One turn moves every row onto another: examples first, then more rows asked
j454: [  4  14 -24 -25  -7  34 -10   0 -23 -12 -13 -25 -24 -21  -1  11 -11  -6
 -22   6  -6  -6  -4 -17 -24   9 -11   0  -9]
j585: [  7  10  -6  -3 -13   5  24   2  -9 -13 -11 -12 -60 -15  -8  16  -3 -31
 -15  -2  -1  -1  -1 -14 -26  -2  -7  -8  -6]
j865: [-13  15 -18  -1 -14  12   0 -19 -21 -21 -21   5 -23  23  -6  20   0 -21
 -29   1 -15  10 -15 -20  -2 -20 -39   9   3]
j23: [ 20   8  -4  -4  -8   3  -4 -20 -20 -10 -17 -16 -19  37   4  20   2 -22
   5  10  16   4 -18 -30 -15 -11 -13  32 -20]
j675: [ 28   8  -5  -1 -15   0 -25  14 -19  -5 -19 -44 -34  -6 -10   9   5 -31
 -14  12  -1   7  -5  -6   0  19  -8   6   2]
j890: [  8  -6  -6  14  -3   5  -5  -1  -4 -13  -8  -7  -5  12 -22  35  -2 -32
 -17  -8  15  -1   5  10 -12  -6  -1  44   6]
j708: [ -9   9 -20   0   5   8  -3   8 -29 -20  -1  -1 -38  -2 -14  35 -20 -27
 -33 -22   8 -14 -16   2  -7   3 -15   1 -18]
j804: [ -5   4  -2  -2  -8  11  -7 -29 -14 -15 -12  -5   9  25 -19  36 -10 -16
 -19 -13  11  -4  -4  -1 -19   9 -24  -6  26]
j156: [ 21  17   3   8 -18 -19 -22  -3 -28 -29 -18  -7 -26 -10 -12  22  15 -14
 -16  -1 -12   9  -3   1  -4  11 -24  16  11]
j236: [ 12  -7   8  20  -2  27  -1  -1 -17 -21  -1 -27 -10  18 -32  15 -19 -28
  -7  18  19  -5 -21 -11 -12  19   9  19   0]
j294: [  5   2  14   4 -28  28  -8 -21 -11 -23 -10 -14 -21  22 -21  34 -21 -29
 -11  27  -4  10 -14  -4  -7  10 -21  24   0]
j802: [ 14   8  -4 -10  -9   6 -23   2 -15 -13  -1 -11  -6   2 -17  57  -3 -22
 -17  -7   6   3 -17  -3   1   1  -5 -29 -15]
j322: [ 11  26 -11  -8   7  -6  -9  14 -18 -12  -1  14  -8  -6 -23  25   1 -30
 -45   9  -2 -20 -19  -7   0  -5  -9  15   7]
j200: [ 17   0  -6   8 -15  24  -1  -4  -8 -30 -12   5 -21  18  -5  25   0 -16
 -27   7  14  -1 -11 -35  -5  26 -10 -30 -11]
j110: [ -3  12   1 -18  -5   7  16   8 -11 -15  -8  -6 -14  34 -32  44   1 -13
 -23  10  -8  -6   4  -8  -9  17  -9  -6 -28]
j640: [-10  24 -21   1   3  -4  -3 -22  -6 -20  12  -6 -16   0 -14  19 -30 -18
 -23  13  18  -5 -17 -18 -21 -18  -2  -2 -13]
j145: [  2  -1  16  -3  -9 -22  14 -17 -23   6 -19  -4 -25  11 -13  43  -9 -18
 -13   6  -1 -24 -21 -12  10  -6   0  12  -8]
j274: [-11   5  -5   3 -10  10 -31   7 -15 -14 -18  -6  -9 -12   9  -5  -4 -19
 -21   3  11  -1 -18 -15   6   2  10  16  14]
j764: [ 18 -18  15  -5  -8   7   1 -18 -13   5 -25 -21 -30  14  -6  22  -6 -27
 -27   4  14 -14   6 -11  -3  29  -9  -7 -22]
j209: [ -9  15  -7  22   7  -5   3 -15  -3   0 -22 -20  -5  -8 -10  20 -13 -18
 -17 -15   2  18   7  -8  -9 -21   5   6 -19]
j554: [ 13 -13   2  -3   8  18  11  -8 -41 -18 -11 -21 -26   6 -24   4   4 -23
 -20  11   0 -31   7 -12   2  -7  10  23  -9]
j113: [  4 -11  -2   1  -8  -9   8 -14   7 -17   2 -14  -3   9  -7  33  13 -17
 -24   6  16  -9   0  11  -7 -11   5 -23   9]
j213: [ 10  -4  11   6 -20 -13   5  -4   5   5  -4   2   5  11  13   3  13 -25
  -6  21  -3  -2  -8 -26  -2 -15 -18  -4  -6]
j915: [ -2   4   1   5 -10  10  44  -2 -13  -1  -8  -8 -19  10  -9 -12  -1 -26
 -12  26   5   1 -18 -13   5  -5 -17  13 -12]
j700: [ 24   7 -14   5  -6  17  -7 -12  -9 -10  -3  -9  -7  17 -11 -24  -4 -21
 -22  -4   9   5   6 -11  26  -2 -10   8  -8]
j837: [-11   0  -5  -8 -21 -12   5 -19 -15  14   0 -10 -16   3   2   5  -5   3
 -27   2  26   0  -1 -17 -10 -25 -10 -11  -3]
j627: [  0 -15 -15  -7   1  18  27   9 -12  -7 -18  -4 -26   3   0  -4 -21 -16
 -24   5   1  -7 -19  -3  10  -5 -29  -5  -5]
j530: [  2  -6   5 -14 -14  -8  -2 -15   7   0 -12  -4   2   6  -1  26   2 -22
  -1   0   2  14 -35 -15 -15 -14 -31 -11 -11]
j542: [ 17  31   2   9   3  18   0 -17 -28 -18  -4 -22  -6   0  -6   4   0  -2
  -4  11   2  20 -13 -15 -27  -8 -11  29 -13]
j198: [ 14   7  -1  36 -10   7 -45  -2 -10  -8  -5  -6 -20  -7  -7   3  -1 -21
 -20  12   4  -1 -10 -18 -22  -3 -11  10   0]
j146: [ 14   6  -4 -15 -18  10   5  13 -13 -11  -2 -12 -13  10 -20  27 -14  -8
  -6   2   1 -11  -8  18  -3  13  20  32   5]
j711: [ 12  20  -7  -7 -18   3  -1  21 -14 -25  -8 -10 -10  23 -26  41   3 -35
 -26  12 -25  -7 -24 -14  -9  16  -7   3 -12]
j535: [ 15  24   9  15 -12   3 -21 -20  -9  12  -5 -13 -18  22 -18  16  24 -21
 -10 -10 -18  10  -7 -11 -16  -9   6   0   1]
j937: [ 14  15  16  16 -25  10 -11  -3 -12 -15  -9 -40 -16  21 -18  26   8 -24
  -6  12  -1  -2   0 -16 -34 -19  -5  14  11]
j839: [ 22  -1   3   6 -27  12 -16  -7 -20  -8 -12  -7  -3  35 -10 -10 -11  -9
 -13  -2  15 -29   6 -12  -6  13  -9   5   4]
j91: [  2   0  -6 -50  -9  23  -4  -6 -10  -6   0  -7   0  13  -4  10  -1 -23
 -19  13   4  -6 -23 -20  11   2   2  -2  -1]
j814: [ -6 -12   9  -8 -16  17  29  -7 -22 -15  -1  -9 -22  17  -6  12  -1  -9
 -13   0   7  25  12 -20 -13   4 -18 -15 -18]
j602: [ -4   7   4   5  -3   3   1   4  -7  -8 -11   6 -19 -10 -12   9  13 -16
 -21   0 -30  12   0   2  12  10   3  -8 -29]
j221: [ 11   6  11   6   1  25  -6   7 -18 -14   1 -18 -20  -1 -17 -15  13 -26
 -30   6  17 -16  10  -1 -14   4   3  15  15]
j796: [ -2  30  -4  -9   5 -21  -6   3 -16  -3  -7  -3 -18 -11 -15  22   3  -5
 -46  -9  -1 -11  -5 -31   4  -7 -13  -2  -5]

j711 moves to j213
j198 moves to j221
j146 moves to j23
Now these:
j274 moves to j554
j837 moves to j708
j675 moves to j839
j640 moves to j585
j91 moves to j145
j454 moves to j764
j530 moves to j796

One turn moves every row onto another: examples first, then more rows asked
j949: [ 33 -10  -7   3 -10  -5   9 -39  -6  18  35  -6 -25 -14   3  19  -2  44
 -19  14  29   2  20   1  -4  -4 -12  -2]
j336: [ 18   3   3   5  10  18   3 -12   0  -3  25   6 -15  35   2   8 -16  29
   9  11  19   8  -6   2 -13 -19 -10 -26]
j195: [ 15  14   3   4 -14  12  26 -27   6  12  13 -16 -10  23  12   9 -23  41
 -15  -2  -3  -7  18 -18 -46  -4   6 -23]
j634: [  2   0  23  13  -4  -3   9 -27  27  -5  21 -37 -18  -2  14  12 -23  62
  -9  14  15   0  23  -5 -17   5  -9 -10]
j853: [ -1   6 -20   1   5  -6  11 -31  23   8   4   6 -11   5  18   0   5  51
  -4   7  -1  13  -6  -3 -20  -4  18  18]
j331: [ 19 -24  -2   0   7  -7  10 -19 -20   0  43   1 -30  16  12  19 -20  29
  -2  14  26   1   3   9 -30   3  -4  -8]
j546: [  2   0 -18   2   6 -11   8 -29  20  14   1   4 -11  -6  21   8   4  57
 -13   4   5  16   8  -5 -29  -7  14  22]
j348: [-14   7   0  12  11   5   7 -20   1  18   7  -1 -27  21  27   1  -4  28
 -21   9   6  17  47   5  -6 -11  -3   3]
j355: [  0  13  26 -15 -10  17  20 -25  -7  22  13 -18 -25  17  35 -11 -11  28
   8  -8   4   2  -8   9  -1   6 -10  -4]
j78: [-20 -23  11  -2  -7  -4  -5   9   3  -6  12  -7  -3 -11  32   2 -10  35
 -12  14  25  -8  16  -7 -25  10  -3 -11]
j707: [  8   7  42  12  -1  -3  25 -23   2  -3  32  12   4  -1  17  -7 -25  29
   7  13  14  13  13  -5 -16   8   5   2]
j958: [ -1 -17  22  -3 -23   1  17 -11  -3  30   7 -16 -18   7  34  28   3  26
  11  -7  20  11  15 -21 -23 -10  17 -18]
j427: [ 11   0  11  12 -28  10   3 -33  -7 -15  12  10  -1   5  32  20  -8  56
   3   3 -14  20   6  -1 -14  -6 -17  14]
j702: [  0 -10  13  -8 -22  13  19 -12  -5  32  -4 -17 -10   5  35  29   7  32
   3 -11  14  10  19 -21 -20 -19   8 -18]
j869: [  6   2  -6 -10 -18  -7  26 -40  16  23   1   5 -25  -3  20  -2 -25  49
   9  -7   3 -10  23   3  -5 -28  -8 -15]
j499: [ -8 -18   6  -6  -4  -7  21 -47 -15  -8  10 -12  -5  22  21   8   2  23
  -3   1   1  15  28   8  -9  15 -15 -15]
j453: [ 25   5   1   1   0  25  -3 -18   5  16  23 -10 -21   5  -3  10   7  34
 -11 -10  16   5  17   0  15 -21 -11 -20]
j425: [  5  -6   6 -10 -13  13   4 -18  -7   4  33   0  -8  10  16   2   4  19
 -12 -15   3  19  -5  27   8  -2  12 -16]
j182: [  4   6  32   5 -10 -17   1 -16   4  -3  29   4 -10   6  -7  13  -4  48
   0  21  30   7 -13  -7 -26 -13   0 -18]
j887: [ -8  -3  -5 -16  10   9  19 -12 -10   6  25   1  -8  21  28 -15 -22  44
 -15 -18   7  20 -10 -16 -18  -7   7  12]
j923: [  4  -3  10   6 -19  21   8 -28  -4 -22   8   4   8   9  37  16  -9  51
   1   2 -13  21  -5  -2 -15  -5 -16   1]
j506: [ -2  -5  15  -3  -4 -12  -5 -31 -18   8   4 -11  -6 -16  16  22 -21  56
 -15 -28   3  17   6   6   2  -9 -12   9]
j494: [ 25   2 -12   3 -38   6  26 -11  -2  27  17  -6 -15   6  12   7 -17  58
 -12  18  17  -6   0  -6  -1 -19  -4 -15]
j325: [ -2 -16  10  -7 -17 -19  23 -26 -12  25  17   1   9  -7  15   9 -31  41
  -3   1  29  30   5 -19 -25   2   2 -20]
j63: [-11  10  17 -11  -6   8  13  -9   4   5  -4   4   0   2  25   4 -27  51
 -17   0  37  -7  10 -13   4 -32 -10  -9]
j914: [-19 -15   8  -5 -17   4  -3  13   2   0  12  -6  -4 -12  26   2  -8  33
  -8   9  20 -23  23  -6 -14   4  -3 -14]
j82: [ -2 -11  12  11   2 -33   2 -17 -15  15  25  -7 -18  -8   6  -6 -14  35
  -1  -4  -8  -7  29 -15 -17 -16  -6   9]
j166: [  2 -23   0   3   4 -11  14  -6 -20   4  26  15 -43   8  10  20   0  53
  -5 -11  12   6  25   6  -4 -15   1  10]

j869 moves to j355
j949 moves to j453
j427 moves to j914
Now these:
j634 moves to j348
j923 moves to j78
j506 moves to j63
j425 moves to j182

